Which row each row swaps with, under one turn or mirror:
The rows were stretched afterwards, more along some directions than others.
Pivo: [ 1.00 -0.71 -1.15  1.15 -4.37  3.20 -0.51  2.57 -1.39 -5.06 -0.56  1.89
  3.87 -2.13 -0.06  3.90  0.84  0.68]
vez: [ 0.73 -4.76 -0.01 -0.03 -2.96  2.85  0.05  1.23 -1.22 -1.86 -0.35  1.77
  1.90  0.18  0.45  3.27  0.32  0.48]
tob: [ 0.59  0.10 -0.02  1.59 -0.17  0.81  1.98 -2.20 -0.62 -0.32  1.50 -0.28
 -0.66 -1.17 -0.24  0.55 -0.37 -2.95]
zin: [ 0.16 -0.97  1.01  2.58  0.24 -0.93 -1.85  1.96 -1.25 -2.46  1.94 -0.04
 -0.08 -3.59  1.57  2.26  0.69  0.98]
zaz: [ 0.36 -4.78  0.97 -0.93 -2.45  0.71  0.24  1.18 -1.29 -2.34 -0.36  1.75
  1.51 -1.89  0.45  3.28 -0.12  0.61]
lokot: [ 0.64 -1.46 -2.77 -1.38 -2.74  1.38  0.54 -1.04 -1.78 -2.11  0.35 -0.98
  0.86 -1.24 -1.83  2.49 -2.60 -2.69]
sosip: [ 0.71 -1.76 -2.29 -0.61 -2.05  1.26  1.10 -0.97 -2.06 -1.72  1.21 -1.01
  1.15 -0.19 -1.21  2.49 -2.81 -2.19]
dezav: [-0.14 -1.32 -2.97 -2.14 -2.05  1.39  0.80 -1.60 -1.96 -1.52  0.99 -0.77
  0.48 -0.95 -1.85  2.40 -2.79 -3.07]
tobog: [ 0.34 -0.76  0.31  1.45 -0.57  0.62  2.11 -2.12 -1.26 -0.41  1.71 -1.01
 -0.55 -1.54 -0.40  1.25 -1.44 -3.26]
Sop: [ 2.29 -3.32  2.09  1.13 -1.21  1.28 -1.51  0.69  0.09 -2.27 -0.19  1.40
  1.08 -2.83 -1.36  3.13 -0.06  1.81]
rog: [-1.63 -2.80 -1.10 -0.94 -3.88  3.58  0.46 -0.10 -1.65 -2.93 -0.51 -0.46
  2.29  0.08 -1.81  1.59  1.78 -1.24]
Zegin: [-0.09 -0.01 -0.19 -1.56  1.67  1.51 -0.24  0.94 -0.98 -1.74  1.69  1.37
 -1.27 -0.68 -0.55  0.01  2.73 -0.21]
Relu: [ 2.00 -0.83  0.04  1.86 -0.51  4.57 -0.02  0.09 -0.79 -2.27  1.20  2.88
  1.16 -2.29 -0.93  2.05  0.98 -0.31]
putu: [ 1.98 -0.53  1.00  1.73 -0.02  3.35  0.18  0.26 -1.35 -2.63  1.04  2.16
  1.18 -3.20 -1.21  2.00  0.23 -0.39]
gulu: [ 1.62 -0.05  1.40  1.98 -2.23  3.84  0.24  1.71 -1.67 -4.02 -1.23  0.27
  1.20  0.92 -1.50  0.61  4.06  0.43]
zek: [-0.36 -1.87  0.39 -1.64  0.99  2.48 -1.19  1.82 -0.71 -2.03  0.50  1.55
 -0.47 -0.38 -1.16  0.51  3.03  0.42]
zurum: [-2.04 -1.08  0.16 -1.25 -2.35  2.21  0.31 -0.04 -2.19 -3.50  0.19 -0.58
  1.19 -0.32 -1.22  0.58  2.62 -0.79]
fes: [ 0.76 -0.50  0.49  1.91 -0.48  0.18  1.75 -1.55 -0.69 -0.82  1.69 -0.53
 -0.09 -2.16 -0.48  0.77 -0.82 -2.90]
menun: [ 1.18 -0.40 -0.10  0.34 -0.46  3.30  0.09 -0.50 -0.77 -1.87  1.00  2.46
  1.23 -2.89 -1.80  2.25  0.36 -0.97]
sovof: [ 0.16 -3.98  1.26 -1.38 -1.87  0.50  0.07  0.28 -1.45 -1.70 -0.35  1.23
  0.42 -0.85  0.15  2.40 -0.07  0.33]
depel: [ 1.16  0.48  2.01  2.19 -1.18  2.38  0.30  0.85 -1.46 -3.16 -0.55 -0.56
  0.89 -0.08 -1.74  0.31  2.19  0.45]
tato: [ 1.42 -1.34  0.81  0.13 -1.43  3.46  0.18  0.55 -0.95 -2.98  0.17  2.56
  1.42 -2.49 -1.28  2.57  0.72 -0.51]
Revud: [-2.40 -1.18  0.56  0.22 -2.61  2.36  0.35  0.87 -2.28 -3.27  0.16  0.10
  1.97 -1.31 -1.02  1.95  1.57 -0.49]
bivan: [ 0.70 -0.57 -1.19  0.76 -3.90  3.64 -0.04  2.85 -2.08 -4.26 -0.79  1.62
  3.57 -0.73 -0.24  3.82  0.26  0.07]
samo: [-0.87 -1.51  1.15  1.29  0.03 -0.69 -0.93  1.10 -0.42 -0.78  1.28 -0.11
 -0.37 -3.00  1.54  1.45  2.17  0.21]
sug: [-0.73 -0.70  0.59  1.38  0.27 -1.06 -0.79  1.14 -0.08 -1.13  2.38  0.90
 -0.29 -4.17  1.98  2.12  2.02  0.45]
Vegu: [-1.94 -1.47  0.02  0.31 -2.70  2.31  1.39  0.78 -2.73 -3.32  0.18 -0.46
  1.99 -0.94 -0.78  1.61  1.24 -1.02]
Zul: [-0.21 -4.25  1.19  0.48 -1.62  0.74 -0.60  1.29 -1.35 -1.81  1.09  1.74
  1.26 -1.89  1.52  3.83 -0.13  1.05]
bataf: [ 0.47  0.02  0.08 -0.90  0.24  1.42 -2.10  2.77 -1.53 -3.73  0.77  1.41
  0.51 -1.24 -1.44  0.85  2.60  0.89]
nodiz: [ 0.62 -0.23 -0.92  1.36 -0.59  1.24  1.68 -2.26 -0.53 -0.04  2.23 -0.32
 -0.28 -1.06 -0.93  0.24 -0.14 -3.44]
Rep: [ 1.30 -4.37  1.88  0.07 -0.37  1.36 -1.34 -0.04  0.11 -2.42  0.32  0.71
  0.45 -2.73 -1.61  3.11  0.54  1.27]
Sagez: [ 1.53  0.09  2.94  2.64 -0.82  1.79  0.21  1.64 -1.47 -3.15 -0.60 -0.15
  0.92 -0.40 -0.22  0.61  3.63  1.09]
Zuvas: [ 0.51 -0.60  0.63  1.16  0.06 -0.01  2.03 -1.91 -0.85 -0.03  1.87 -0.66
 -1.13 -2.62 -0.45  0.70 -1.38 -3.36]
nul: [ 2.23 -4.79  0.64  0.26 -1.56  2.05 -1.26  0.23 -0.07 -1.89  0.09  1.36
  0.73 -1.91 -1.81  3.71 -0.15  0.66]
tabo: [ 1.26 -0.54  1.05  0.93 -0.44  3.15  0.65  0.95 -0.89 -2.40  0.70  2.60
  0.76 -3.03 -1.09  1.89  0.57 -0.98]
veb: [ 1.69  0.65  1.69  1.07 -1.53  0.78  0.84  1.43 -0.86 -2.43 -0.96 -0.37
  1.24 -0.26 -0.98  0.21  2.68  0.60]
Pilad: [ 0.46 -0.16 -1.57  0.75 -3.73  2.68  0.14  2.64 -1.52 -3.81 -0.23  2.10
  2.78 -1.31  0.45  3.69  0.14 -0.62]
bor: [ 0.33 -1.53 -2.43 -1.18 -1.96  1.03  0.75 -0.89 -1.85 -1.47  1.46 -0.83
  1.16 -0.17 -1.14  2.69 -2.60 -2.48]
kos: [ 1.11 -0.30 -1.73  1.05 -3.71  3.26  0.07  3.24 -1.84 -4.06 -0.37  2.03
  3.11 -0.99 -0.26  3.84 -0.38 -0.59]
nupaz: [ 1.43 -3.61  1.30  1.34 -0.63  1.89 -0.70  0.63  0.24 -2.39  0.23  0.85
  0.98 -3.29 -0.95  3.53 -0.48  1.68]
tonas: [ 0.52  0.47 -0.31 -1.44  1.06  1.66 -0.64  1.74 -1.61 -2.52  1.27  1.18
 -0.64 -0.28 -0.92  0.15  2.55 -0.39]
per: [ 0.05 -2.79 -2.33 -1.86 -3.18  1.01  0.62 -1.27 -1.38 -2.00  0.04 -1.23
  1.15 -0.79 -1.47  2.91 -2.60 -2.43]
Gesa: [ 0.73 -0.88 -0.98  1.03 -3.80  3.19 -0.61  1.98 -1.34 -4.71 -0.33  1.45
  3.16 -2.15  0.39  3.84  0.71  0.41]
dabuv: [-0.49 -1.39  0.25  1.73 -0.06 -0.62 -1.42  1.29 -0.36 -1.95  2.31  0.49
 -0.16 -4.33  1.84  2.82  0.92  0.15]

veb swaps with nupaz
zin swaps with bataf
depel swaps with Sop
bor swaps with Gesa
fes swaps with putu
Relu swaps with nodiz
bivan swaps with per

